(in the rows, 128 means zero)
First come named turns, each shown by rows before and after it. For each pair of rows after them, which turns, in which order, take the first row to the second? The first pair is done for you.
X:
[132 147 131 118 121 118 135 120 137 134 148 110 111 138 159 150  98 145
 136 127 146 124 126]  ->  [129 134 140 136 118 117 126 113 145 134 147 115 132 159 166 141 117 143
 115 132 132 115 139]
[137 154 139 102  95 108 135 126 124 137 161 107 128 138 118 154 121 147
  85 113 131  86 133]  ->  [142 142 143 124 113 119 135 122 126 129 159 122 145 141 115 151 143 147
  73 124 110  81 147]
[ 76 158 144 101 151 138 117 133 147 164 125 149  95 117 140 151 191 109
  63 117 164 152 126]  ->  [ 79 158 142 102 157 139 119 131 144 163 125 155  96 118 136 150 195 110
  64 121 160 152 128]
[ 62 109 114 155 151 150 139  94 140 111 109 174 108 130 170 145 148  89
  82 124  90 152 118]  ->  [ 64 121 103 141 162 152 156  99 128 108 109 173  82 101 158 155 124  92
 107 122 105 165 100]
Z:
[ 93 135 123 107  74 111 109 144 169 156 118  97 121 144 169 148 102 109
 121  82 155 124 101]  ->  [145 120 136 104 119 137 105 134 111 143 159  69 142 148  80 117 113 155
 176 117 149  83 145]
[137 129 130 140 145 125 141 129 126 119 129 136 143 127 130 127 140 123
 128 145 112 131 134]  ->  [129 136 126 131 132 120 146 133 134 121 123 139 126 118 141 136 125 116
 130 133 121 143 120]
[ 98 134 142  94  48 117 101 139 178 151 124  94 125 161 178 124 125 123
  96  96 145 122 116]  ->  [145 132 144  69  81 138 105 136 121 142 162  61 120 150 101 104 115 165
 165 119 162  92 137]
T:
[114 118 143 142  78 105 105 116 160 147 108 119 157 194 162 121 143 125
  90 113 141 109 147]  ->  [132 140 106 150 176 120 189 122 134 119 101 160  96  89 122 167 118 107
 127 137 140 165 111]
[129 174  89  74 104 111 137 150 120 175 144 107 103 125 129 145 102 140
 149 113 139 130 103]  ->  [107 149  97 130  99 111 119 139 157 174 117 139 148 158 172 140 151 118
  81 121  96 129 123]
[140 151 143 154 171  94 107 146 122 106 105 118 131  95 116 141 141 166
 168 142 135  83 120]  ->  [135 141 153 160 149  86  88 146 134 113 105 113 153 124 129 128 152 166
 150 138 132  72 132]
[126 100 152  98 144 132 126 118 138  93 137  98 123 171 131 129 120 131
 140 147 120  96 155]  ->  [125  97 146 120 175 136 148 114 147  83 124 124 120 145 134 144 135 117
 130 156 103 114 150]
W:
[154 128 139 122  97 119  93 118 122 151 157 116 114 137 123  80 127 130
 154 125 130  94 145]  ->  [164 136 122 123 142 130 128 121 107 137 153 135  89  89 103 100 117 124
 172 138 127 120 133]
[131 190 162 108 112 142  83 173 133 124 115 114 152 160 140 132 153  89
  90 105 140  81 102]  ->  [155 191 161  98 144 154  94 174  99 117 136  98 144 148  94 127 150 111
 127 121 149  73 114]
[ 98 110  86 153 132 151 171 126 117 175  92 161 127 125 136 117 127 126
 123 140 132 116 105]  ->  [ 94 108 101 150 106 146 150 126 123 180  97 148 145 151 143 106 134 133
 116 133 133  99 114]
Then:
Each pair is two turns apart.
[146 137 125 116 145 134 144 119 112 115 122 133 105 102 108 134 117 126
 150 136 129 135 132]  ->  [118 135 128 126 114 120 132 122 145 126 103 142 112 117 155 139 118 107
 111 119 125 146 118]  W, X
[127 160 115  92  78 117 145 129 117 134 112 106 128 105 136 106 100 117
 126 112 157 152 100]  ->  [138 135 135 111  70 126 116 119 112 134 122  95 170 150 126  79 134 134
 113 125 137 118 137]  T, W
[127 129 128  88 100 119 115 142 124 170 137  97 119 147 135 107 100 122
 125 119 146 107 122]  ->  [142 123 112 130 183 135 160 134 109 141 123 149 114 103 114 132 127 104
 116 156 109 137 125]  X, T
[153 128 159 130 137 137 109  95 100 133 135  86 137 155 107 113 134 177
 120 144 111  90 159]  ->  [162 138 147 120 155 139 126  95  85 126 141  86 119 127  93 125 120 178
 141 148 121 103 151]  T, T
[ 83 112 140 193  78 114 152 154 164 135 112 148 101 138 139 176 147  96
  88 119  97 162  94]  ->  [130 127 131 158 129 135 180 155  95 119 150 120  68  95  53 172 118 131
 176 138 129 155  96]  X, Z
[123 109 138 122 111 104  87 125 138 130 117 121 184  97 161 140 158 166
  93 106 161 132 145]  ->  [120 108 132 133 125 105  99 124 141 124 109 138 176  83 168 150 161 158
  87 110 157 151 136]  Z, T
[102 136 153 118  88 139 129 157 130 150 136 112 156 121 130 107 137 136
 107 120 107 110 109]  ->  [100 133 145 138 114 144 150 154 135 142 124 136 155  96 131 123 148 125
  94 129  90 130 105]  Z, T
[133 124 119 165 173 135 146 119 113 103 119 156 136 116 124 128 157 114
 124 150  97 135 135]  ->  [113 117 136 155 108 122 107 124 137 122 117 134 159 166 159 108 156 117
 100 129 108 116 140]  T, Z
[ 79 150  81  93 123 110 107 162 130 129 131 139  76 101 133 118 108 150
 106 106 148 120  80]  ->  [ 80 145  75 121 156 117 124 158 135 118 120 169  81  85 134 129 130 136
  89 122 124 135  83]  X, T
[ 99 116 126 116  96 121 116 139 174 138 102 104 151 133 180 130 126 108
 102  99 110 134 122]  ->  [137 132 110  88 153 138 155 142 121 121 130  88 111  79 108 140  96 129
 174 118 130 139 113]  X, T
[ 85 146 125 125 109 107 143 123 143 146 108 130 136 144 168 172 116 140
  94 121 104 141 140]  ->  [107 139 120 144 159 121 170 116 122 131 115 145 133 117 136 178 130 143
 110 145  90 146 152]  W, T
[118 146 132 177 115 109 130 111 176 157 123 178 112 198 189 140 153  72
  81 154 111 169 116]  ->  [168 125 148 185 158 136 122  97 121 142 160 154 142 215 113 110 182 117
 124 193  97 121 168]  Z, Z
[124 110 155 164 178 102 155 150 129 106 165 156 213 120  62 142 178 115
  87 133  60 136 190]  ->  [145 148 146  83 160  99 163 166  91 116 198  98 160  90  16 141 104 144
 175 117 133 132 163]  W, T
[124 135 114 114 107 103 122 144 149 128 118  98 142 152 155 135 116 130
 127  78 150 111 131]  ->  [152 119 120 141 155 118 129 131 118 113 131 107 167 154 114 123 148 147
 140 109 123  93 165]  X, W
[168  74 158 165 106 162  85  92  88 117 167 163 212 176 137  74 203 170
  89 128 108  84 189]  ->  [181 137 107  72 150 163 161 114  39 108 182 140  92  50  87 122  91 174
 204 108 190 141 106]  X, X
[121 149 124  99 102 116 132 141 125 151 132 118 101 121 169 136  87 131
 128 106 167 129  92]  ->  [161 129 122 138 186 146 164 126  89 126 144 145 118  95 111 136 125 139
 141 154 128 128 124]  Z, W
[135 103  86 138 147 139 168 155  74 115 135 162 106 113 140 135 141 130
 122 155 113  94 128]  ->  [112 114  92 107  81 119 138 165  94 137 135 132  99 142 172 125 114 133
 123 122 142  83 114]  X, X
[110 111 150 135  89 121  94 125 155 134 121 126 153 166 154 106 137 132
  93 117 113 104 125]  ->  [101 122 142 134  89 118 105 130 166 135 112 138 142 151 169 119 130 119
  86 111 116 122 107]  W, Z
[134 128 138 162 152 147 138 129 138 115 125 155 143 131 128 148 141 111
 123 141 124 139 136]  ->  [117 139 135 144 115 134 129 136 157 126 117 143 134 140 156 151 120 104
 118 125 143 146 115]  X, W
[128 148 134 112 106 144 118 145 147 164 135 109  99 132 130 146 109 131
 140 101 107 123  85]  ->  [121 137 140 138 104 145 110 141 163 162 124 123 119 147 146 143 132 123
 112 104  87 118  98]  Z, Z
[113 140 123 154 126 121 127 102 151 140 107 140 161 161 152 142 137 113
  92 144 112 129 134]  ->  [115 149 129 127  95 117 107 106 141 151 123 104 157 177 142 127 121 130
 118 132 138 107 137]  T, T
[143 126 149 122 148 130 122 133 119 127 127 113 123 169 113 125 158 165
 130 118 129  78 159]  ->  [136 136 128 136 189 132 160 137 125 112 109 150  95 117 115 158 149 141
 128 123 120 121 133]  X, W
[ 82 112 125  97  84 115  92 143 117 145 125  83 130 138 139 141 126 129
 124 109 140 125 109]  ->  [109  89 136 127 124 132  90 128  89 134 137  90 160 147 104 125 162 143
 128 140 111 107 147]  Z, X
[154 118 121 124 173 130 123 133  97 114 152 137 106  86  71 139  98 128
 153 131 140 140 110]  ->  [109 111 138 136  88 105  77 135 155 139 129 140 138 149 156 127 109 104
  83  96 133 133 107]  W, W
[145 126 132 129 239 117 163 123  87 100 150 150  78  75 108 152 148 109
 176 147  74 169 118]  ->  [152  94 181 123 154 111  71 117  85 125 180  88 150 189 108  85 175 152
 160 136  72  87 179]  T, X
[164 123 172 123 176 151 100 149 102 111 118 123 176  87 109 159 136 200
 134 124 159  66 146]  ->  [121 128 159 148 156 137 112 153 154 115  77 165 169  78 181 187 137 154
  75 106 144 107 113]  W, W
[124 169 117 106 120 111 111 134 113 135 152  83 103 139 126 122  95 132
 165 119 154 109 113]  ->  [102 148 127 149 105 105  91 126 151 141 129 115 142 172 174 121 135 109
 100 121 121 112 127]  W, T
[115 143 109 129 113 154 121 115  83 130 160 125 149 126 113 114 136 154
 178 157 113 112 147]  ->  [108 136 106 156 134 158 134 111 100 125 146 155 156 117 129 128 157 139
 149 167  90 129 147]  T, W
[136 120 130 152 150 132 139 154 120 140 120 160 130 106 154 123 144 111
 102 134 104 135 131]  ->  [142 107 145 140 129 130 115 151 109 146 134 136 150 136 142 102 149 126
 108 134 110 109 150]  T, Z
[141 120 138 125 126 133 107 119 113 124 139 105 146 152 123 105 142 146
 147 138 123 103 150]  ->  [118 140 111 123 139 121 145 127 135 118 112 134 106 102 156 145 119 113
 139 123 128 156 105]  Z, T
[125 115 146 133  88  89 122 127 149 170 102 129 166 167 178 135 144 134
 102 125 151 112 158]  ->  [122 116 132 153 118  90 147 126 157 160  85 155 158 141 185 152 151 115
  85 134 139 135 148]  Z, T
[134 162 131  88 156 105 178 160  82  96 159 142 124 108 139 193  57 136
 158 109 106 115 118]  ->  [133 123 158 148 152 113 142 139  99  97 153 157 191 167 152 165 123 137
  99 131  56  85 170]  T, X
[111 107 141 139 117 119 104 118 142 127 131 114 152 167 141 121 138 143
 119 128 133 100 148]  ->  [131 121 120 131 172 132 147 121 115 111 136 126 118 106 103 145 124 144
 156 146 137 123 133]  X, X
[122 130 107 144 143 104 123 131 140 110 126 153 138 113 150 147 127  99
 131 131 118 169 127]  ->  [130 138 101 129 147 107 127 133 129 107 135 143 126 103 134 147 110 105
 155 130 130 166 119]  W, T
[120 116 136 156 126 127 118 127 140 125 117 145 154 146 144 120 156 106
  91 132 108 130 137]  ->  [107 140 123 119  98 111 121 139 146 136 114 127 118 126 159 133 111 105
 110 107 145 144 103]  W, Z
[114 108 140 115  95 120 104 134 119 158 145 107 148 141 107 110 135 165
 137 123 133 105 138]  ->  [109  94 137 152 127 122 118 127 136 150 130 146 160 133 121 122 168 148
 103 136  98 121 143]  Z, X
[139 117 127 154 141 144 178 129  91 124 153 140 123 119 115 105 133 123
 111 138 117 136 138]  ->  [123 114 141 140  90 131 146 133 111 140 154 118 134 158 147  92 128 125
  95 116 131 118 134]  X, T
[158 123 112 128 153 151 140 138 117 132 140 107  91 125 106 146 124 124
 148 127 125 126 127]  ->  [150 105 124 154 139 150 121 132 136 135 131 120 125 158 131 138 157 120
 109 132  98 114 146]  Z, W
[157 116 140 147 164 149 144 129 102 111 131 135 145 112  95 118 131 152
 148 146 107 117 150]  ->  [109 125 138 144  98 122 125 140 163 132 101 140 142 134 176 130 118 120
  95 107 115 136 121]  T, Z
[ 93 111 121 132  79 118 126 157 142 109 116 127 160 144 124 165 173 123
 123 135 143 144 146]  ->  [ 99 128 108 105  88 117 144 162 130 106 127 115 130 117 106 171 146 127
 155 132 165 151 130]  Z, W
[139 142 134  91 114 122 124 136  93 120 162  95 105 131 116 107 123 139
 160 120 147  98 129]  ->  [136 138 116 131 172 130 164 130 102 102 143 149  98  87 128 136 145 109
 137 141 114 139 122]  Z, T
[158 103 117 133 144 167 134  97  78 130 100 168 144  99 101 126 175 136
 142 160  71 147 129]  ->  [117 111 129 119  55 137  93 110 128 159  84 150 154 147 171 120 159 121
 102 119  89 144 114]  Z, W
[ 98 129 126 126  96 111 107 132 153 164  87 146 133 151 159 132 116 108
 114 110 161 140  79]  ->  [141 131 127 105 146 135 119 130  92 148 124 118 122 128  74 118 109 147
 179 137 175 115 101]  W, W
[122 146 112 127 152 125 147 124 136 121 111 136 108 103 117 151 111 129
 128 134 133 155 113]  ->  [109 138 129 131 104 115 112 126 161 138 106 123 134 151 147 134 122 131
  97 119 130 134 124]  X, X
[150 122 152 164 190 145 135 100 102 119 142 137 128 124  88 134 135 109
 137 159 106 121 135]  ->  [153 130 161 130 149 142 109 104  94 130 157  98 126 148  81 117 110 129
 162 143 138  97 137]  T, X
[106 127 102  86  57 162  74 136 136 160 126  93 106 137 120 135  95 134
 141  76 176 101 126]  ->  [152 114  95 117 159 194 117 121  84 129 141 119 109  95  44 139 121 147
 174 125 146 102 152]  Z, W
[127 111  95 128 125 156 153 118 130 112 141 121 117  94 102 129 126 127
 116 156 115 151 107]  ->  [133 113  99 111 113 152 141 119 117 114 151  98 117 108  92 118 118 138
 130 151 129 131 111]  T, W
[148  86 141 153 154 142 119 120 126  90 127 142 152 129 111 107 173 126
 112 154 100 111 158]  ->  [110 109 139 104  69 111  93 137 159 119 115 113 130 153 165 109 128 120
 107 105 144 115 121]  Z, W
[134 119 138 120  83 149  96 126 122 154 143 120 151 166 119 100 146 158
 140 109 118  75 144]  ->  [ 97 136 111 132  88 133 130 136 162 154 100 163 117 120 174 142 130 114
 106  92 114 133  98]  X, Z
[125 106 128 179 170 165 142 117 145  88 136 150 176 122 135 131 160 111
  61 174  87 127 151]  ->  [132 141 129  74  90 146 109 139 116 115 175  57 134 136 110 103  76 156
 144 132 177  96 122]  T, X
[111 127 133 127 100 122 113 122 140 133 126 116 142 149 134 127 131 134
 121 125 127 113 137]  ->  [106 128 133 138 110 119 121 121 147 131 119 131 144 141 142 132 137 126
 110 125 119 123 136]  W, Z
[148 146 139  62 111 125 131 129 118 122 153  75 100 141  87  98 115 144
 205 107 166 116 152]  ->  [163 143 128  86 166 140 163 124 105 105 150 103  95 107  66 110 128 135
 209 133 148 132 156]  X, W
[117 137 142 152  96 128 114 158 168 108  86 115  91 140 129  97 125 109
 118  90 147 144 115]  ->  [120 142 137 142  97 132 116 161 163 109  93 109  85 131 123  97 112 111
 132  86 156 145 111]  T, T
[132 121 132 144 135 153 168 134 115 129 144 173 147 131 121 133 190 136
  79 116 112 138 140]  ->  [129 124 143 130  98 147 140 137 117 143 150 146 160 162 126 109 184 149
  80 106 126 114 154]  T, T
[117 120 119 127 141 132 125 159 120 140 133 127 146  74 114 141 126 147
 126 179  87 136  95]  ->  [100 128 119 108 103 119 113 165 137 150 130 114 140  84 140 141 107 144
 119 157 107 134  79]  X, W
[138 122 105 162 119 124 169 158 106 124 119 173 121 142 108 139 139 121
 128 153  98 138  95]  ->  [132 135 103 132  88 114 160 168 112 132 121 153 102 140 121 139 108 122
 144 131 128 138  77]  Z, X
[111 128 122 134 121 127 127 124 134 138 118 135 124 102 147 147 117 102
 113 105 134 134 112]  ->  [121 111 132 153 133 134 118 118 132 134 120 135 149 121 138 137 144 110
 103 117 114 121 135]  Z, Z
[115 124 149 139 109  97 102 115 148 136 132 128 162 120 153 129 133 159
 119 139 132 123 118]  ->  [132 123 153 137 121 105 103 114 130 135 143 120 163 121 133 123 139 170
 132 148 129 113 127]  Z, Z
[157 160 129 110 148 128 146 111  77 120 152 116 120  95  65 140 111 161
 181 131 146 129 136]  ->  [100 169 121 113  83  97 136 126 147 140 114 136 106 103 162 165  93 118
 116  88 152 162  93]  W, X
[136 120 135 127 144 134 112 114 109 129 133 109 140 146 103 111 149 141
 140 142 113 114 147]  ->  [110 125 125 141 139 124 123 116 142 127 105 142 133 132 150 134 153 110
 102 133 102 145 124]  Z, X
[118 105 113 101 128 122 147 128 107 114 114 126 135 154  96 112 127 106
 135 131 116 108 135]  ->  [107 116 106  97 126 116 155 130 116 118 105 137 117 140 112 123 116  94
 130 124 123 124 118]  Z, T
